0: tensor([16., 20., 10., 19., 12., 43., 19., 15., 19., 13., 19., 19., 14., 17., 18., 14., 27., 25.,
        16., 17., 25., 20., 21., 22., 29., 20., 49., 26., 23., 16., 18., 22.])
1: tensor([18., 14., 27., 13., 15., 16.,  9., 17., 25., 98., 15., 10., 20., 18., 41., 20., 20., 17.,
        20., 15., 12., 18., 15., 16., 15., 16., 14., 10., 55., 20., 13., 13.])
2: tensor([21., 16., 21., 18., 19., 25., 15., 20., 13., 22., 17., 21., 16., 70., 27., 13., 21., 18.,
        14., 19., 16., 19., 13., 21., 17., 20., 12., 19., 36., 25., 19., 24.])
3: tensor([17.,  9., 28., 15., 21.,  9.,  7., 30., 20., 15., 18., 19., 77., 11., 14., 36.,  7., 17.,
        37., 17., 25., 17., 20.,  7.,  8., 14., 17.,  9., 15., 85.,  8., 16.])
4: tensor([21., 20., 22., 13., 16., 18., 39., 41., 20., 20., 12., 12., 20., 17., 14., 12., 21., 36.,
        23., 15., 13., 16., 19., 26., 16., 26., 18., 24., 18., 28., 24., 28.])
5: tensor([19., 25., 11., 39., 37., 16., 16., 12., 18., 17., 28., 28., 17., 14., 16., 15., 20., 25.,
        13., 20., 17., 22., 63., 20., 16., 17., 19., 19., 17., 14., 18., 20.])
6: tensor([ 11.,   7., 127.,   9.,   9.,   6.,   7.,  63.,  29.,   9.,   7.,   6.,   8.,  11.,   9.,
         66.,   3.,   9.,  19.,   7.,   5.,   4.,  10.,   7.,  13.,   9.,   5.,  18.,   9.,  40.,
         12.,   8.])
7: tensor([15., 19.,  9., 17., 19., 25., 23., 18., 22., 17., 20., 24., 11., 30., 23., 17., 35., 18.,
        19., 15., 29., 20., 12., 20., 30., 25., 37., 24., 17., 12., 22., 19.])
8: tensor([16., 18., 15., 40., 18., 32., 17., 14., 17., 20., 33., 17., 18., 31., 16., 16., 17., 14.,
        20., 26., 20., 22., 23., 16., 42., 16., 16., 23., 16., 19., 18., 18.])
9: tensor([19., 13., 16., 18., 13., 28., 20., 13., 16., 25., 13.,  9., 17., 18., 96., 13., 33., 22.,
        11., 16., 30., 16., 18., 16., 21., 14., 29., 20., 22., 20., 17., 15.])
10: tensor([21., 21., 13., 16., 20., 26., 16., 16., 13., 23., 18., 24., 25., 38., 18., 19., 18., 23.,
        20., 13., 29., 16., 11., 19., 19., 19., 48., 22., 24., 20., 20., 20.])
11: tensor([18., 15., 22., 16., 21., 18., 20., 24., 21., 16., 15., 14., 23., 23., 22., 16., 18., 17.,
        44., 21., 19., 18., 27., 18., 19., 20., 18., 21., 15., 44., 22., 22.])
12: tensor([22., 19., 14., 19., 20., 58., 10., 18., 21., 24., 19., 19., 19., 26., 28., 18., 28., 24.,
        18., 18., 29., 17., 16., 18., 18., 14., 23., 19., 25., 12., 16., 17.])
13: tensor([17.,  8., 30., 23., 19., 10.,  9., 19., 17., 23., 37., 20., 22., 14., 28., 45., 18., 22.,
        42., 20.,  8., 17., 14., 20., 19., 15., 15.,  5., 42., 28., 18., 22.])
14: tensor([27., 15., 23., 34., 20., 27., 25., 14., 24., 17., 26., 20., 14., 27., 12., 20., 14., 15.,
        22., 21., 33., 14., 25., 17., 38., 12., 28., 17., 21., 12., 17., 14.])
15: tensor([30., 22., 22., 20., 17., 16., 35., 20., 17., 20., 19., 20., 16., 17., 13., 18., 17., 17.,
        20., 18., 23., 24., 20., 22., 16., 21., 18., 25., 24., 24., 23., 34.])
16: tensor([26., 16., 16., 15., 16., 39., 17., 16., 14., 28., 17., 19., 17., 38., 19., 14., 52.,  9.,
        15., 16., 23., 14.,  9., 15., 29., 14., 53., 18., 23., 15., 17., 17.])
17: tensor([12., 16., 10., 17., 13., 14., 15., 13., 11.,  7., 15., 21., 56., 45., 18., 16., 20., 14.,
        15., 18., 32., 17., 21., 17., 77., 16., 40., 13., 13., 11., 25., 17.])
18: tensor([11., 24., 22., 23., 15., 26., 22., 20., 26., 12., 29., 23., 12., 24., 15., 15., 23., 15.,
        20., 17., 25., 26., 18., 22., 21., 22., 26., 25., 18., 21., 22., 24.])
19: tensor([16., 25., 21., 21., 18., 24., 22., 21., 17., 17., 20., 18., 18., 27., 20., 19., 19., 14.,
        19., 17., 20., 20., 17., 24., 21., 26., 23., 22., 17., 24., 36., 22.])
20: tensor([23., 24., 22., 11., 14., 16., 26., 22., 19., 24., 22., 22., 20., 19., 29., 22., 21., 17.,
        22., 13., 15., 31.,  6., 23., 19., 23., 22., 21., 29., 24., 21., 23.])
21: tensor([13., 19., 40., 13., 16., 12., 17., 36., 14., 16., 14., 57., 16., 12., 11., 16., 13., 15.,
        65., 14., 12., 15., 16., 16., 14., 32., 11., 26., 12., 39., 24., 19.])
22: tensor([11., 49., 13., 16., 12., 19., 19., 15., 11., 16., 20., 20., 27., 15., 18., 15., 15., 25.,
        16., 10., 19., 26., 19., 34., 20., 30., 17., 35., 18., 18., 41., 27.])
23: tensor([18., 25., 15., 22., 23., 21., 32., 19., 22., 22., 21., 18., 17., 17., 17., 17., 16., 23.,
        16., 21., 17., 31., 25., 26., 24., 19., 19., 21., 17., 19., 26., 20.])
24: tensor([25., 34., 72., 11., 16.,  9., 16., 11., 25., 22., 20., 13., 47., 15., 16., 48., 13.,  9.,
        32., 14., 13., 17., 16., 17., 12., 22., 11., 14., 17., 26., 15., 16.])
25: tensor([18., 17., 17., 15., 18., 18., 16., 17., 10.,  8., 30., 10., 19., 49., 12., 17., 59., 17.,
        17., 16., 43., 16., 18., 19., 48., 16., 21., 12., 18., 18., 17., 18.])
26: tensor([19., 11.,  7., 18., 20., 17., 17., 63., 20., 16., 12., 16., 33., 15., 17.,  8., 41., 19.,
        45., 22., 19., 14., 27., 17., 15., 20., 11., 12., 16., 45., 15., 18.])
27: tensor([17., 18., 28., 23., 18., 23., 17., 42., 19., 17., 11., 22., 22., 18., 23., 22., 24., 10.,
        18., 11., 22., 16., 14., 20., 15., 19., 18., 16., 16., 68., 16., 20.])
28: tensor([18., 19., 25., 36., 43., 24., 16., 22., 23., 17., 22., 19., 27., 15., 18., 19., 13., 32.,
        19., 24., 15., 16., 32., 16., 14., 17., 18., 17., 15., 20., 16., 18.])
29: tensor([ 31.,  14.,  14.,  15.,  14.,  10.,  14.,  13.,  15.,  23.,  14.,  15.,  14.,  32.,  12.,
         11.,  16.,  17.,  13.,  13.,  48.,  15.,  15.,  16.,  63.,  14., 104.,  18.,  14.,   8.,
         17.,  15.])
30: tensor([26., 15., 32., 17., 16., 15., 15., 25., 19., 19., 24.,  8., 25., 17., 23., 47.,  8., 21.,
        57., 19., 12., 21., 11., 14.,  9., 21., 23., 20., 19., 43., 13., 12.])
31: tensor([26., 17., 39., 16., 20., 23., 19., 28., 27., 23.,  5., 26., 22., 20., 20., 29.,  8., 18.,
        28., 17., 14.,  9., 23., 10., 40., 15., 14., 17., 25., 21., 37., 10.])
32: tensor([20., 27., 14., 22., 17., 20., 14., 23., 24., 14., 22., 21., 14., 42., 12., 11., 33., 21.,
        11., 21., 33., 24., 23., 13., 20., 19., 33., 21., 28., 10., 22., 17.])
33: tensor([20., 18., 19., 19., 23., 22., 23., 17., 30., 28., 18., 14., 25., 23., 21., 17., 18., 21.,
        21., 21., 21., 18., 20., 12., 28., 16., 22., 13., 40., 24., 15., 19.])
34: tensor([60., 20., 17., 16.,  8., 18., 19., 15., 17., 34., 16., 16., 17., 20., 38., 14., 18., 20.,
        15., 14., 19., 13., 14., 43., 22., 20., 18., 21., 26., 19., 21., 20.])
35: tensor([30., 17., 18., 20., 12., 17., 17., 17., 76., 23., 19., 17., 25., 15., 23., 19., 13., 22.,
        19., 24., 20., 14., 14., 17., 13., 30., 28., 16., 24., 15., 19., 13.])
36: tensor([ 15.,  27.,  12.,  92.,   9.,  14.,  11.,  13.,  16.,  12.,  20.,  22.,  15.,  12.,   9.,
         12.,  11., 114.,  15.,  21.,  14.,  24.,  27.,  20.,  12.,  15.,  14.,  16.,  10.,  11.,
         17.,  14.])
37: tensor([17., 24., 20., 18., 20., 18., 12., 15., 15., 18., 22., 19., 13., 31., 16., 18., 31., 52.,
        20., 22., 30., 20., 25., 16., 25., 12., 21., 19., 19., 22., 18., 16.])
38: tensor([17., 20., 21., 17., 13., 14., 19., 15., 17., 20., 17., 16., 17., 26., 25., 12., 29., 20.,
        12., 15., 64., 21., 18., 11., 81., 13., 13., 18., 16., 12., 16., 19.])
39: tensor([23., 30., 19., 19., 20., 21., 34., 21., 15., 20., 21., 10., 16., 14., 19., 28., 16., 22.,
        12., 15., 22., 22., 24., 23., 11., 19., 18., 34., 20., 16., 35., 28.])
40: tensor([18., 16.,  8., 17., 21., 14., 16., 64., 17., 14., 18., 21., 14., 11., 13., 71., 17., 15.,
        79., 17., 18., 17., 17., 12.,  8., 17., 15., 13., 16., 19., 15., 15.])
41: tensor([20., 44., 16., 17., 17., 18., 11., 16., 21., 19., 17., 18., 39., 17., 18., 16., 20., 16.,
        16., 16., 18., 39., 17., 16., 18., 25., 19., 26., 17., 20., 35., 26.])
42: tensor([21., 21., 20., 28., 25., 21., 20., 13., 16., 19., 31., 22., 19., 21., 16., 15., 22., 33.,
        17., 23., 22., 21., 18., 21., 20., 20., 21., 20., 21., 17., 21., 22.])
43: tensor([ 17.,  12.,  57.,  10.,  13.,   8.,  12., 127.,  19.,  11.,   5.,  14.,  31.,  13.,  17.,
         39.,   8.,   8.,  32.,  17.,   7.,  11.,  11.,   6.,   6.,  15.,  17.,   5.,  15.,  48.,
         15.,  19.])
44: tensor([22., 14., 21., 24., 22., 28., 13., 17., 21., 23., 23., 15., 17., 25., 26., 22., 25., 27.,
        21., 22., 25., 18., 24., 13., 26., 15., 25., 15., 21., 19., 23., 12.])

tensor([ 29.,  18.,  11.,  20.,   9.,  35.,  10.,  18.,  13.,   9.,  17.,  19.,  10.,  28.,  15.,
         10.,  18.,  12.,  11.,  14., 127.,  20.,   9.,  11.,  30.,  11.,  23.,  18.,  20.,   8.,
         16.,   9.]) 38
tensor([19., 19., 41., 17., 25., 16., 11., 21., 20., 11., 15., 10., 32., 17., 13., 33., 20., 16.,
        86., 17., 18., 16., 19., 24., 16., 17., 17., 14., 12., 18., 17., 19.]) 30
tensor([16., 19., 18., 78., 25., 17., 16., 13., 33., 24., 48., 22., 24., 16., 22., 17., 15.,  5.,
        16., 15., 16., 22., 16., 17., 15., 17., 16., 18., 20., 13., 15., 21.]) 8
tensor([22., 25., 10., 16., 16., 45., 17., 23., 16., 23., 18., 13., 16., 41., 30., 14., 30., 20.,
        18., 14., 27., 14., 13., 18., 25., 31., 17., 20., 21., 16., 20., 18.]) 12
tensor([ 52.,  10.,  16.,   9.,   9.,  15.,  13.,  15.,  19., 127.,  11.,   8.,  13.,   8.,  65.,
         16.,  11.,  12.,  15.,  17.,  13.,  16.,  18.,  15.,   7.,  13.,  14.,  10.,  30.,  16.,
         11.,  11.]) 1
tensor([18., 30., 12., 14., 10., 70., 19., 13., 11., 15., 16., 15., 12., 49., 15., 13., 50., 12.,
        12., 15., 27., 11., 12.,  8., 24., 26., 39., 29., 15., 12., 20., 22.]) 16
tensor([  9.,  14.,  10.,  12.,  10.,  80.,  10.,   9.,  11.,   9.,  12.,  11.,  11.,  24.,  24.,
          8., 127.,  11.,  11.,  11.,  12.,  12.,  14.,  12.,  22.,  11.,  43.,  14.,  11.,  15.,
         12.,  12.]) 16
tensor([16., 15., 20., 25., 23., 21.,  9., 25.,  8., 14., 21., 34., 18., 19., 20., 36., 21., 10.,
        41., 24., 20., 10., 13., 33., 21., 15., 27., 27., 16., 31., 13., 21.]) 11
tensor([18., 13., 20., 16., 27., 18., 14., 19., 21., 23., 61., 21., 19., 22., 16., 19., 26., 21.,
        20., 36., 21., 16., 15., 24., 16., 12., 21., 19., 15., 20., 18., 18.]) 42
tensor([16., 16., 17., 33., 25., 15., 23., 47., 19., 24., 12., 18., 22., 23., 21., 27., 27., 12.,
        31., 18., 19., 19., 12., 14., 21., 21.,  9., 14.,  9., 47., 11., 20.]) 27
tensor([23., 16., 33., 20., 22., 23., 14., 26., 18., 18., 19., 15., 19., 19., 22., 47., 19., 14.,
        22., 20., 21., 16., 14., 11., 21., 12., 21., 18., 14., 50., 15., 24.]) 27
tensor([11., 16., 12., 15., 17., 46., 29., 13., 17., 18., 16., 17., 16., 35., 17.,  9., 47., 15.,
        15., 15., 11., 16., 15., 20., 27., 20., 24., 30., 16., 14., 31., 46.]) 7
tensor([22.,  9., 23., 18., 24., 22., 24., 21., 32., 26., 27., 23., 47., 19., 21., 22., 21., 21.,
        21., 23., 18., 21., 20., 11., 21.,  9., 20., 19., 22., 21.,  7., 10.]) 33
tensor([21., 28., 21., 23., 47., 25., 22., 21., 56., 21., 16., 20., 23.,  8., 20., 25., 17., 25.,
        21., 25., 20.,  7., 25., 18.,  8., 22.,  9.,  6., 21., 22., 11., 11.]) 28
tensor([14., 15., 22., 19., 16., 23., 27., 20., 19., 18., 20., 16., 19., 20., 17., 12., 18., 28.,
        15., 21., 17., 21., 22., 19., 19., 22., 22., 27., 19., 20., 62., 15.]) 19
tensor([21., 22., 20., 20., 23., 12., 20., 12., 18., 22., 26., 35., 19., 17., 22., 24., 17., 31.,
        15., 22., 25., 18., 23., 24., 15., 17., 16., 20., 22., 25., 19., 23.]) 42
tensor([17., 21., 18., 21., 25., 13., 19., 15., 24., 24., 27., 22., 23., 18., 21., 26., 19., 39.,
        19., 28., 19., 19., 26., 18., 17., 20., 17., 17., 20., 17., 16., 20.]) 42
tensor([20.,  7., 50., 13., 21., 12., 19., 47., 27., 20., 10., 10., 54., 17., 17., 45.,  9., 17.,
        26., 22., 22., 12., 22., 11., 12., 22., 10.,  9., 20., 22., 17., 25.]) 24
tensor([17., 10., 42., 18., 31., 12., 20., 51., 23., 15., 16., 12., 37., 14., 12., 55.,  9., 20.,
        41., 19., 14., 14., 22., 24., 14., 16., 14., 14., 12., 22., 15., 13.]) 30
tensor([  7.,  15.,  10.,  13.,  12.,  14.,  13.,  16.,  13.,  13.,  42., 127.,  12.,  13.,   8.,
         16.,  15.,  23.,  11.,  14.,  15.,  14.,  13.,  13.,  13.,  14.,  14.,  11.,   8.,  12.,
         13.,  16.]) 21
tensor([19., 20., 15., 19., 15., 17., 86., 13., 15., 15., 13., 13., 14., 15., 11., 15., 15., 18.,
        12., 17., 15., 25., 19., 25., 15., 37., 16.,  8., 15., 16., 14., 86.]) 15
tensor([18., 22., 23., 21., 19., 17., 21., 22., 16., 18., 12., 12., 16., 28., 24., 20., 36., 16.,
        21., 23., 33., 18.,  9., 19., 39., 18., 29., 20., 21., 22., 12., 21.]) 7
tensor([ 15.,  17.,  15.,  19.,  14.,  37.,  16.,  16.,  13.,  22.,  24.,  17.,  11., 113.,  10.,
         16.,  42.,  15.,   9.,  17.,  30.,  19.,  18.,  12.,  31.,  14.,   5.,  20.,  11.,  15.,
         16.,  17.]) 2
tensor([22., 37., 17., 20., 20., 20., 20., 16., 15., 18., 18., 19., 21., 18., 18., 12., 18., 18.,
        13., 23., 18., 35., 22., 47., 18., 16., 20., 21., 17., 16., 31., 20.]) 23
tensor([15., 14., 16., 39., 14., 16., 17., 10., 18., 14., 47., 10., 14., 14., 15., 19., 15., 46.,
        15., 88., 14., 22., 28., 21., 12., 15., 14., 22., 11., 11., 17., 22.]) 42
tensor([14., 21., 20., 14., 24., 14., 32., 15., 21., 14., 11., 17., 20., 22., 37., 14., 18., 18.,
        21., 18., 27., 18., 14., 45., 15., 37., 17., 19., 12., 16., 36., 26.]) 19
tensor([20., 13., 11., 21., 33., 15.,  8., 41., 26., 19., 11.,  9., 41., 14., 14., 80., 24., 17.,
        26., 13., 14., 37., 15., 22.,  9., 18., 18.,  9., 18., 29., 12.,  8.]) 30
tensor([ 11.,  14.,  12.,  31.,  25.,  17.,  10.,  14.,  15.,  10.,  40.,  19.,  14.,  16.,  10.,
         16.,  18.,   8.,   9.,  57.,  17.,  10., 127.,   9.,  17.,   7.,  18.,  16.,  13.,  12.,
          7.,  12.]) 5
tensor([16., 25., 18., 17., 26., 20., 21., 16., 12., 20., 17., 24., 11., 17., 20., 15., 17., 20.,
        14., 13., 18., 59., 15., 55., 14., 15., 21., 20., 23., 13., 27., 30.]) 23
tensor([ 14.,  17.,  18.,  14.,  26.,  15.,  17.,  18.,  18.,  23.,  25.,  12.,  19.,  14.,  49.,
         19.,  15.,  10.,  18.,  16.,  17.,  21.,   9.,  18.,  11.,  18.,  11.,  22., 108.,  19.,
         17.,  19.]) 33
tensor([21., 12., 22., 22., 20., 27., 23., 23., 15., 17., 19., 18., 23., 27., 17., 23., 27., 26.,
        23., 19., 28., 13., 25., 12., 28., 28., 28., 18., 14., 24., 14., 10.]) 44
tensor([15., 20., 14., 22., 16., 29., 19., 15., 18., 13., 28., 24., 21., 18., 13., 16., 27., 33.,
        18., 30., 15., 18., 60., 18., 19., 14., 23., 23., 15., 13., 19., 20.]) 5
tensor([18., 30., 14.,  8., 17., 16., 21., 13., 16., 22., 14., 18., 11., 15., 20., 14., 17.,  9.,
        16., 11., 16., 37., 17., 71., 15., 52., 17., 24., 17., 15., 29., 34.]) 22
tensor([27., 10., 23., 19., 17., 32., 16., 27., 19., 43., 18., 23., 28., 18., 12., 19., 18., 21.,
        23., 19., 20., 20., 24., 18., 15., 17., 22., 15., 34., 22., 13., 14.]) 33
tensor([26., 16., 16., 19., 17., 16., 19., 18., 23., 20., 14., 13., 22., 14., 79., 18., 17., 16.,
        16., 16., 26., 16., 17., 21., 13., 16., 15., 18., 50., 19., 18., 20.]) 9
tensor([14., 21., 21., 13., 12., 28., 20., 15., 13., 16., 18., 19., 12., 22., 22., 19., 44., 17.,
        19.,  8., 38., 22., 23., 25., 30., 21., 31., 27., 19., 11., 26., 19.]) 7
tensor([19., 23., 14., 19., 17., 22., 17., 14., 19., 36., 20., 30., 19., 21., 37., 21., 19., 14.,
        18., 15., 25., 13., 26., 18., 20., 17., 22., 15., 46., 11., 17., 21.]) 33
tensor([17., 10., 18., 17., 16., 19.,  9., 19., 14., 38., 11., 39., 16., 33., 73., 19., 18., 19.,
        16., 18., 30., 20.,  9., 10., 27.,  8., 20., 14., 45., 16., 19., 10.]) 9
tensor([19., 20.,  9., 19., 13., 30., 18., 13., 19., 10., 21., 16., 22., 41., 15., 18., 56., 20.,
        19., 17., 39., 18., 13., 19., 49., 15., 17., 16., 15.,  8., 26., 18.]) 25
tensor([18., 19., 17., 22., 36., 13., 18., 41., 36., 26., 17., 18., 17., 17., 25., 26., 20., 24.,
        24., 22., 19., 13., 21., 24., 15., 21., 14., 23., 19., 15., 15., 12.]) 28
tensor([19., 13., 22., 26., 26., 20., 25., 19., 50., 20., 23., 14., 25., 21., 20., 20., 18., 32.,
        19., 24., 21., 18., 14., 15., 19., 16., 19., 15., 19., 22., 15., 19.]) 33
tensor([ 15.,  18.,  35.,  15.,  16.,  10.,  12.,  21.,  15.,   8.,  15.,  13.,  30.,  13.,  13.,
         25.,   7.,  16., 105.,  15.,  14.,  11.,  16.,  16.,  15.,  14.,  10.,  19.,  17.,  89.,
         17.,  12.]) 30
tensor([22., 18., 15., 17., 22., 19., 16., 20., 17., 22., 18., 15., 16., 16., 31.,  9., 19., 13.,
        13., 17., 29., 16., 13., 20., 45., 14., 28., 23., 56., 28., 20., 22.]) 33
tensor([15., 20., 20., 25., 18., 17., 20., 13., 20., 19., 29., 25., 34., 20., 19., 17., 14., 24.,
        21., 24., 15., 20., 24., 20., 19., 22., 17., 33., 15., 21., 21., 25.]) 42
tensor([39., 14., 21., 16., 17.,  7., 16., 17., 25., 89., 14., 11., 33., 12., 16., 21., 13., 16.,
        18., 15., 13., 18., 16., 19., 16., 16., 14., 15., 59., 18., 11., 17.]) 1
tensor([ 24.,   4.,  16.,  13.,  21.,  11.,   8.,  14., 127.,  17.,  14.,  20.,  17.,  13.,  16.,
         14.,  11.,  15.,  13.,  16.,   6.,  15.,  17.,  14.,  13.,   9.,  14.,   8.,  16.,  14.,
         14.,   6.]) 35
tensor([16., 20., 16., 21., 25., 29., 19., 15., 19.,  9., 20., 17., 14., 24., 18., 22., 22., 18.,
        14., 18., 12., 17., 23.,  7., 47., 18., 78., 23., 22., 15., 20., 11.]) 0
tensor([14., 17., 27., 16., 29., 18., 19., 23., 25., 16., 18., 19., 16., 30., 22., 16., 45., 21.,
        12., 19., 17., 13., 10., 19., 36., 22., 35., 23., 13., 18., 20., 21.]) 7
tensor([ 24.,  23.,  18.,  17.,  23.,  10.,  14.,  18., 124.,  20.,  15.,  18.,  22.,  10.,  19.,
         18.,  16.,  19.,  15.,  19.,  12.,  19.,  21.,  19.,  22.,   9.,  26.,  12.,  19.,  16.,
          9.,  19.]) 35
tensor([11., 33., 12., 14., 13., 18.,  7., 13., 11., 13., 20., 33., 11., 14., 14., 13., 19., 16.,
        11., 16., 15., 43., 23., 32., 15., 61., 17., 60., 10., 11., 35., 32.]) 22
tensor([48., 18., 18., 17., 20., 22., 18., 18., 20., 21., 18., 13., 19., 23., 17., 21., 20., 22.,
        19., 19., 20., 20., 17., 21., 26., 18., 22., 20., 40., 15., 19., 18.]) 33
tensor([14., 13., 14., 11., 13., 50., 19., 13., 13., 14., 29., 13., 12., 72., 13., 14., 17., 36.,
        14., 13., 20., 25., 14., 30., 20., 11., 20., 43., 14., 12., 14., 35.]) 2
tensor([ 18.,  26.,  12.,   9.,  13.,  12.,  17.,  14.,  14.,  14.,  12.,  13.,  13.,  14.,  15.,
         10.,  11.,  13.,  13.,  11.,  13., 123.,  11.,  33.,  11.,  40.,  15.,  12.,  26.,  13.,
         60.,  35.]) 41
tensor([ 4., 23., 17., 20., 14., 14., 17., 18., 21., 14., 17., 20., 21., 19., 13., 16., 17., 17.,
        18., 22., 51., 20., 15., 15., 99., 15., 25., 19.,  9., 21., 21., 16.]) 38
tensor([43., 13., 22., 17., 17., 19., 18., 16., 22., 30., 22., 26., 27., 18., 17., 18., 20., 18.,
        48., 16., 19., 20., 19., 15., 19., 18., 19., 16., 38., 14., 10., 13.]) 33
tensor([22., 20., 14., 23., 22., 23., 17., 23., 19., 24., 19., 21., 17., 20., 19., 16., 22., 42.,
        15., 20., 23., 21., 17., 23., 21., 21., 23., 17., 27., 19., 17., 18.]) 42
tensor([22., 18., 18., 18., 17., 13., 17., 18., 62., 24., 18., 16., 19., 10., 39., 18., 16., 18.,
        15., 24., 14., 26., 28., 31., 11., 18., 20., 18., 25., 18., 17., 18.]) 35
tensor([14., 40., 14.,  9., 12., 14., 37., 15., 16., 17., 15., 15., 15., 10., 15., 15., 15., 12.,
        13., 14., 15., 19., 16., 73., 12., 39., 14., 34., 14., 16., 45., 42.]) 22
tensor([26., 24., 10., 14.,  7., 17., 12., 14., 14., 40.,  9., 18., 16., 18., 91., 19., 17., 13.,
        13., 16., 12., 20., 17., 16., 15., 11., 18., 32., 80., 11., 13., 13.]) 9
tensor([ 11.,   7.,  16.,   7.,  14.,  10.,  10., 127.,  14.,  14.,   6.,   9.,  19.,   5.,  14.,
         76.,  11.,  15.,  49.,  11.,   6.,  13.,  13.,   6.,  15.,  16.,  11.,   9.,  11.,  35.,
          8.,   6.]) 43
tensor([ 44.,   9.,  14.,   8.,   9.,  16.,  14.,  12.,  17.,  63.,  16.,   3.,  16.,  14., 127.,
         15.,  17.,   5.,  12.,  12.,   9.,  13.,   9.,  15.,  13.,   8.,  11.,  10.,  24.,  13.,
         11.,   8.]) 9
tensor([ 15.,  15.,  18.,  27.,  19.,  15.,  23.,  18.,  21.,  20.,  20.,  13.,  17.,  14.,  20.,
         21.,  11., 120.,  17.,  37.,  12.,  17.,  31.,  12.,  13.,  20.,  10.,   9.,  14.,  18.,
         14.,  13.]) 36
tensor([22., 21., 23., 20., 18., 13., 20., 22., 21., 20., 17., 22., 20., 15., 45., 21., 30., 18.,
        12., 18., 14., 24., 18., 22., 15., 22.,  9., 19., 46., 16., 19., 21.]) 20
